128 stands for zero in the data rows.
Every row has a hidden score. In each pair, how much higher is the second row's than the first's? 8 means about the same, 16 much higher and 0 much lower.
tensor([143, 136, 139, 124, 121, 149,  98, 106])
tensor([123, 138, 122, 124, 149, 122, 147, 154]) >> 12
tensor([138, 126, 131, 118, 104, 140, 102, 116])
tensor([137, 129, 121, 118, 106, 147, 106, 100]) >> 6
tensor([142, 136, 121, 133, 163,  96, 134, 143])
tensor([121,  99, 134, 132, 108, 133, 116, 109]) >> 0
tensor([144, 118, 144, 124, 113, 157,  98,  85])
tensor([140, 128, 138, 129, 127, 162, 106,  92]) >> 11
tensor([139, 112, 154, 136, 107, 136, 113, 134])
tensor([128, 118, 136, 135, 103, 136, 121, 114]) >> 4
tensor([129, 124, 138, 125, 119, 139, 116, 113])
tensor([113, 146, 120, 129, 145, 120, 159, 165]) >> 15
tensor([105, 138, 127, 136, 142, 122, 158, 153])
tensor([126, 122, 139, 125, 113, 142, 119, 100]) >> 1
tensor([151, 129, 129, 120, 155, 102, 127, 146])
tensor([136, 150, 132, 126, 116, 150, 113, 112]) >> 7
tensor([143, 117, 130, 131, 125, 149,  97,  91])
tensor([158, 130, 127, 120, 121, 156,  86,  92]) >> 8
tensor([132, 123, 144, 125, 119, 149, 111, 100])
tensor([162, 132, 121, 115, 123, 146,  87, 101]) >> 5
tensor([125, 138, 127, 134, 138, 130, 140, 151])
tensor([127, 129, 149, 123, 123, 139, 112, 107]) >> 4
tensor([110, 145, 122, 133, 142, 134, 158, 160])
tensor([116, 121, 121, 128, 142,  95, 143, 147]) >> 1
tensor([114, 136, 132, 131, 143, 119, 160, 167])
tensor([111, 141, 124, 148, 144, 133, 165, 138]) >> 7
tensor([126, 102, 146, 140,  96, 140, 118, 122])
tensor([154, 107, 131, 125, 160,  65, 137, 155]) >> 11
tensor([147, 116, 117, 117, 167,  84, 142, 141])
tensor([152, 124, 122, 121, 150,  70, 131, 151]) >> 8
tensor([114, 118, 120, 128, 140, 125, 136, 140])
tensor([118, 160, 114, 130, 143, 128, 158, 164]) >> 15
tensor([145, 134, 121, 116, 113, 146,  98, 104])
tensor([121, 118, 137, 131,  98, 140, 120, 114]) >> 8
tensor([127, 150, 123, 129, 149, 114, 148, 158])
tensor([144, 133, 140, 123, 101, 136,  90, 120]) >> 1
tensor([146, 142, 143, 123, 125, 163,  86,  96])
tensor([152, 144, 139, 120, 126, 157, 104, 102]) >> 8
tensor([126, 108, 138, 145,  91, 124, 127, 127])
tensor([103, 126, 130, 141, 146, 108, 157, 156]) >> 16
tensor([146, 150, 135, 118, 124, 150,  96, 103])
tensor([139, 125, 130, 126, 116, 143, 101, 101]) >> 4
tensor([131, 131, 112, 133, 155,  99, 147, 157])
tensor([100, 125, 131, 135,  69, 139, 130, 140]) >> 2
tensor([119, 107, 149, 132, 105, 147, 126, 110])
tensor([123, 139, 121, 124, 144, 120, 143, 146]) >> 13
tensor([112, 147, 123, 124, 144, 122, 157, 158])
tensor([126, 139, 125, 125, 158, 107, 151, 157]) >> 8
tensor([120, 116, 143, 135,  99, 167, 102,  99])
tensor([106, 147, 116, 130, 140, 128, 144, 165]) >> 15
tensor([115, 134, 113, 126, 149, 120, 153, 141])
tensor([ 89, 162, 152, 148, 150, 128, 156, 142]) >> 16
tensor([116, 146, 127, 125, 143, 127, 137, 146])
tensor([120, 134, 147, 123, 103, 129,  97, 101]) >> 1
tensor([164, 132, 145, 120, 118, 156,  98,  85])
tensor([118, 125, 141, 150, 104, 143, 119, 126]) >> 10
tensor([131, 124, 121, 124, 152,  97, 147, 145])
tensor([109, 121, 144, 142, 108, 135, 122, 103]) >> 6
tensor([ 91, 143, 134, 134, 134, 108, 159, 150])
tensor([135, 124, 138, 129, 112, 142, 113, 106]) >> 2
tensor([111, 110, 138, 135, 100, 130, 114, 121])
tensor([153, 122, 135, 127, 102, 135, 100, 111]) >> 8
tensor([134, 122, 131, 116,  85, 141, 110, 122])
tensor([100, 152, 122, 128, 140, 112, 148, 154]) >> 16
tensor([123, 139, 112, 128, 145, 115, 155, 153])
tensor([123, 116, 143, 139,  95, 139, 121, 115]) >> 3
tensor([111, 134, 104, 125, 145, 122, 156, 146])
tensor([161, 145, 124, 111, 140, 167,  83,  76]) >> 6
tensor([128, 109, 140, 128,  92, 131, 118, 113])
tensor([113, 140, 112, 117, 158, 111, 138, 147]) >> 15
tensor([149, 128, 127, 127, 130, 154, 105,  95])
tensor([ 38,  63, 148, 170,  29, 107, 196, 182]) >> 2
tensor([114, 135, 120, 137, 149, 112, 157, 159])
tensor([143, 114, 137, 125, 114, 147, 101, 103]) >> 1
tensor([141, 120, 114, 133, 147, 109, 137, 132])
tensor([145, 121, 133, 130, 123, 163, 100,  98]) >> 8
tensor([140, 128, 110, 119, 152, 101, 143, 132])
tensor([140, 129, 134, 126, 126, 147, 108, 108]) >> 9
tensor([144, 142, 139, 121, 121, 144, 109, 104])
tensor([117, 134, 103, 120, 144,  93, 136, 143]) >> 5
tensor([145, 101, 122, 126, 154,  56, 125, 147])
tensor([102, 139, 111, 120, 139, 123, 159, 144]) >> 13
tensor([123, 146, 110, 120, 154, 134, 148, 141])
tensor([127, 130, 127, 119, 143,  98, 142, 165]) >> 7
tensor([134, 150, 127, 128, 157, 111, 138, 148])
tensor([ 97, 147, 108, 131, 136, 117, 158, 147]) >> 4
tensor([133, 123, 137, 130, 113, 143, 102, 105])
tensor([135, 126,  93, 124, 146, 101, 156, 160]) >> 8
tensor([145, 119, 128, 126, 108, 149, 103, 103])
tensor([111, 140, 116, 131, 143, 132, 161, 152]) >> 16
tensor([138, 130, 116, 115, 146, 101, 143, 159])
tensor([153, 135, 119, 119, 155,  86, 132, 157]) >> 9
tensor([141, 114, 126, 123, 120, 154,  99,  90])
tensor([157,  99, 124, 111, 166,  30, 120, 142]) >> 7
tensor([159, 135, 133, 118, 121, 147,  80,  95])
tensor([123, 146, 128, 127, 144, 122, 155, 169]) >> 16
tensor([126, 139, 116, 124, 145, 126, 140, 152])
tensor([147, 129, 134, 132, 118, 175,  99,  95]) >> 5
tensor([124, 119, 142, 133, 104, 140, 116, 108])
tensor([133, 128, 131, 122, 158,  94, 138, 160]) >> 14
tensor([176,  91, 131, 119, 172,  24, 131, 140])
tensor([137, 117, 148, 131, 101, 140, 103, 111]) >> 11
tensor([130, 123, 139, 130, 117, 145, 108,  96])
tensor([160, 144, 136, 123, 132, 161,  95, 104]) >> 12
tensor([121, 144, 114, 125, 145, 130, 148, 149])
tensor([140, 121, 150, 124, 118, 151, 109, 106]) >> 5
